In the data rows, zero lies at 4.5, halfway between 4 and 5.
Here are some points:
array([6, 3, 2, 5, 4, 3, 3, 3, 2, 3, 9, 4, 8, 5, 3, 6])
array([4, 7, 7, 3, 5, 7, 5, 4, 9, 7, 3, 3, 3, 5, 3, 5])
array([4, 0, 1, 6, 2, 1, 5, 7, 2, 1, 4, 5, 3, 4, 6, 4])
array([4, 8, 7, 2, 7, 8, 4, 2, 8, 8, 3, 4, 5, 4, 2, 5])
array([5, 6, 5, 5, 4, 5, 4, 4, 5, 5, 7, 4, 6, 5, 3, 5])
array([4, 0, 0, 6, 1, 1, 6, 7, 1, 1, 3, 4, 2, 4, 6, 3])
array([4, 1, 2, 6, 2, 2, 5, 7, 3, 2, 5, 5, 4, 5, 6, 4])
array([4, 0, 1, 6, 2, 1, 5, 7, 2, 2, 4, 5, 3, 4, 6, 4])
array([6, 2, 2, 5, 4, 3, 3, 3, 1, 2, 9, 4, 8, 4, 2, 5])
array([5, 0, 1, 7, 2, 1, 5, 7, 1, 1, 6, 5, 4, 5, 6, 4])
array([4, 0, 2, 6, 3, 2, 5, 7, 3, 2, 4, 5, 4, 5, 6, 4])
array([5, 7, 6, 5, 5, 5, 4, 4, 5, 6, 6, 5, 6, 5, 4, 5])
array([4, 0, 1, 6, 2, 2, 6, 7, 2, 2, 4, 5, 2, 4, 6, 4])
array([5, 8, 7, 3, 6, 8, 3, 2, 6, 7, 5, 3, 6, 4, 1, 5])
array([4, 3, 3, 6, 3, 2, 5, 7, 4, 3, 4, 5, 4, 5, 6, 4])
array([4, 8, 7, 4, 6, 6, 5, 4, 7, 6, 3, 5, 4, 4, 5, 5])
array([5, 8, 6, 4, 5, 6, 4, 4, 6, 6, 6, 3, 6, 5, 3, 5])
array([3, 6, 7, 3, 6, 7, 5, 4, 8, 6, 0, 4, 3, 4, 4, 4])
array([6, 6, 6, 4, 5, 5, 3, 4, 4, 5, 7, 5, 7, 5, 3, 5])
array([5, 2, 2, 6, 3, 2, 5, 6, 2, 2, 8, 5, 6, 5, 6, 5])
array([4, 8, 7, 3, 7, 7, 5, 3, 7, 7, 3, 5, 4, 4, 4, 5])
array([3, 5, 5, 5, 4, 5, 6, 6, 6, 5, 1, 5, 2, 4, 6, 4])
array([3, 5, 6, 3, 5, 7, 5, 4, 8, 6, 0, 4, 2, 4, 5, 4])
array([6, 5, 4, 5, 5, 4, 4, 3, 3, 4, 9, 5, 7, 5, 3, 6])
array([5, 0, 1, 6, 2, 1, 4, 7, 2, 2, 7, 5, 6, 6, 6, 4])
array([5, 7, 6, 4, 5, 6, 5, 4, 6, 6, 5, 4, 5, 5, 4, 5])
array([4, 6, 5, 5, 4, 5, 5, 5, 5, 5, 4, 5, 4, 4, 5, 5])
array([3, 5, 5, 4, 4, 4, 6, 6, 6, 5, 1, 5, 2, 4, 6, 4])
array([4, 0, 0, 7, 1, 1, 5, 7, 1, 0, 4, 4, 2, 4, 6, 4])
array([5, 0, 1, 6, 2, 1, 4, 7, 2, 1, 5, 5, 5, 5, 6, 4])
array([6, 3, 4, 6, 4, 2, 4, 6, 2, 3, 8, 5, 6, 6, 5, 5])
array([4, 3, 4, 6, 3, 3, 5, 6, 4, 3, 4, 5, 3, 5, 6, 4])
array([5, 9, 7, 2, 6, 8, 3, 2, 7, 7, 5, 3, 5, 4, 2, 5])
Here are 10 more points, each followed by its number:
array([1, 3, 5, 1, 7, 8, 5, 1, 9, 7, 0, 3, 1, 2, 2, 2]) 0
array([4, 5, 6, 4, 5, 5, 6, 5, 7, 5, 2, 5, 2, 4, 5, 4]) 1
array([6, 5, 4, 5, 4, 4, 4, 5, 3, 4, 8, 5, 7, 5, 4, 6]) 2
array([3, 4, 6, 4, 5, 5, 5, 6, 6, 5, 0, 6, 3, 4, 6, 3]) 3
array([6, 2, 3, 6, 3, 2, 4, 6, 1, 2, 9, 5, 7, 5, 5, 5]) 4
array([6, 6, 5, 4, 5, 5, 3, 3, 4, 5, 8, 5, 7, 5, 3, 5]) 5
array([4, 7, 6, 4, 5, 6, 5, 4, 7, 6, 3, 5, 3, 4, 5, 5]) 6
array([4, 5, 5, 4, 4, 5, 6, 5, 7, 5, 1, 4, 2, 4, 6, 4]) 7
array([5, 4, 4, 6, 4, 3, 5, 6, 3, 3, 5, 5, 4, 4, 6, 5]) 8
array([4, 4, 4, 5, 4, 3, 5, 6, 5, 4, 3, 5, 3, 5, 6, 4]) 9
Which two of these numbered points are nearest to each point below, ignoring the direction in which the first points spread most? Their numbers follow each, nearest first.
array([3, 4, 5, 5, 4, 4, 6, 6, 6, 4, 2, 5, 2, 5, 6, 4]) > 1 7
array([1, 3, 5, 1, 8, 8, 4, 1, 9, 7, 0, 3, 1, 2, 2, 2]) > 0 1
array([6, 6, 5, 5, 4, 4, 5, 4, 3, 5, 8, 5, 6, 5, 5, 6]) > 2 4
array([3, 5, 6, 3, 5, 6, 5, 5, 8, 6, 0, 4, 2, 4, 5, 4]) > 7 1
array([5, 4, 4, 6, 4, 3, 5, 6, 3, 4, 6, 5, 5, 5, 6, 5]) > 8 2
array([6, 7, 7, 4, 6, 5, 4, 3, 3, 6, 7, 5, 7, 5, 4, 5]) > 4 5
array([3, 4, 6, 4, 5, 5, 5, 6, 6, 5, 0, 5, 3, 5, 6, 4]) > 3 7
array([4, 5, 5, 6, 4, 4, 6, 5, 5, 4, 4, 5, 2, 4, 6, 5]) > 6 9
array([4, 5, 6, 4, 5, 5, 4, 6, 6, 5, 2, 5, 4, 5, 5, 4]) > 9 6
array([6, 3, 3, 6, 3, 3, 4, 5, 2, 3, 9, 5, 7, 5, 5, 5]) > 4 2
array([4, 6, 6, 3, 6, 7, 5, 4, 9, 6, 1, 3, 2, 4, 4, 4]) > 7 1
array([7, 3, 2, 6, 3, 2, 4, 5, 1, 2, 9, 5, 7, 5, 5, 6]) > 2 4
array([5, 8, 6, 2, 7, 7, 2, 1, 5, 6, 6, 3, 7, 4, 1, 5]) > 5 4
array([5, 4, 4, 6, 3, 3, 5, 6, 4, 3, 6, 5, 5, 5, 5, 5]) > 8 6
array([6, 3, 3, 6, 3, 3, 4, 5, 1, 3, 9, 5, 6, 5, 5, 5]) > 4 2
Now 10 new points, numbered from 0 again:
array([6, 6, 5, 4, 6, 5, 3, 2, 3, 5, 7, 4, 7, 4, 2, 5]) 0
array([5, 5, 4, 5, 4, 4, 4, 5, 3, 4, 7, 5, 6, 5, 5, 5]) 1
array([4, 0, 0, 7, 1, 1, 6, 6, 1, 1, 5, 4, 2, 4, 6, 4]) 2
array([3, 6, 6, 4, 5, 6, 5, 5, 6, 5, 1, 5, 3, 4, 5, 4]) 3
array([4, 4, 4, 5, 4, 4, 5, 6, 4, 4, 5, 5, 4, 5, 6, 4]) 4
array([4, 5, 5, 5, 4, 4, 5, 6, 5, 4, 4, 5, 4, 5, 6, 5]) 5
array([7, 3, 3, 6, 4, 2, 4, 4, 1, 3, 9, 5, 8, 5, 4, 5]) 6
array([4, 1, 2, 6, 3, 2, 5, 7, 3, 2, 4, 5, 3, 4, 6, 4]) 7
array([5, 8, 7, 3, 6, 7, 5, 4, 7, 6, 4, 4, 4, 4, 4, 5]) 8
array([3, 8, 7, 2, 7, 9, 4, 2, 8, 8, 1, 4, 4, 4, 3, 4]) 9
Which two of these numbered points are nearest to each point below, ignoring the direction in which the first points spread most? Their numbers follow each, nearest first.
array([4, 9, 8, 2, 7, 9, 4, 1, 8, 8, 3, 3, 5, 4, 1, 5]) > 2 9
array([4, 1, 2, 6, 2, 2, 5, 7, 3, 2, 4, 5, 3, 4, 6, 4]) > 7 8
array([6, 5, 3, 6, 4, 3, 4, 4, 2, 4, 9, 4, 7, 5, 4, 6]) > 6 0
array([4, 0, 1, 6, 2, 1, 6, 7, 2, 1, 4, 5, 3, 4, 6, 4]) > 7 8
array([5, 8, 7, 2, 7, 7, 3, 1, 5, 7, 5, 4, 7, 4, 2, 5]) > 0 1
array([4, 7, 7, 4, 6, 6, 4, 4, 5, 6, 4, 5, 5, 4, 5, 5]) > 4 5
array([4, 7, 6, 4, 5, 6, 5, 5, 6, 6, 3, 4, 4, 5, 5, 4]) > 4 5
array([5, 7, 6, 4, 5, 5, 4, 3, 4, 6, 7, 5, 6, 5, 4, 5]) > 1 0
array([7, 3, 4, 2, 7, 4, 2, 0, 0, 4, 7, 4, 8, 4, 2, 4]) > 0 6
array([5, 7, 6, 4, 5, 6, 5, 4, 6, 6, 5, 4, 5, 5, 5, 5]) > 4 8
array([4, 8, 7, 3, 7, 7, 4, 3, 7, 7, 3, 4, 5, 4, 3, 5]) > 7 8
array([5, 4, 4, 6, 3, 4, 6, 5, 4, 4, 5, 5, 3, 5, 6, 5]) > 8 4
array([3, 4, 5, 5, 4, 5, 6, 6, 6, 5, 1, 5, 2, 4, 6, 4]) > 3 7
array([4, 7, 6, 4, 5, 6, 5, 4, 7, 6, 2, 4, 3, 4, 5, 5]) > 7 3
array([3, 7, 7, 2, 8, 9, 4, 2, 8, 8, 1, 4, 3, 3, 3, 4]) > 9 7
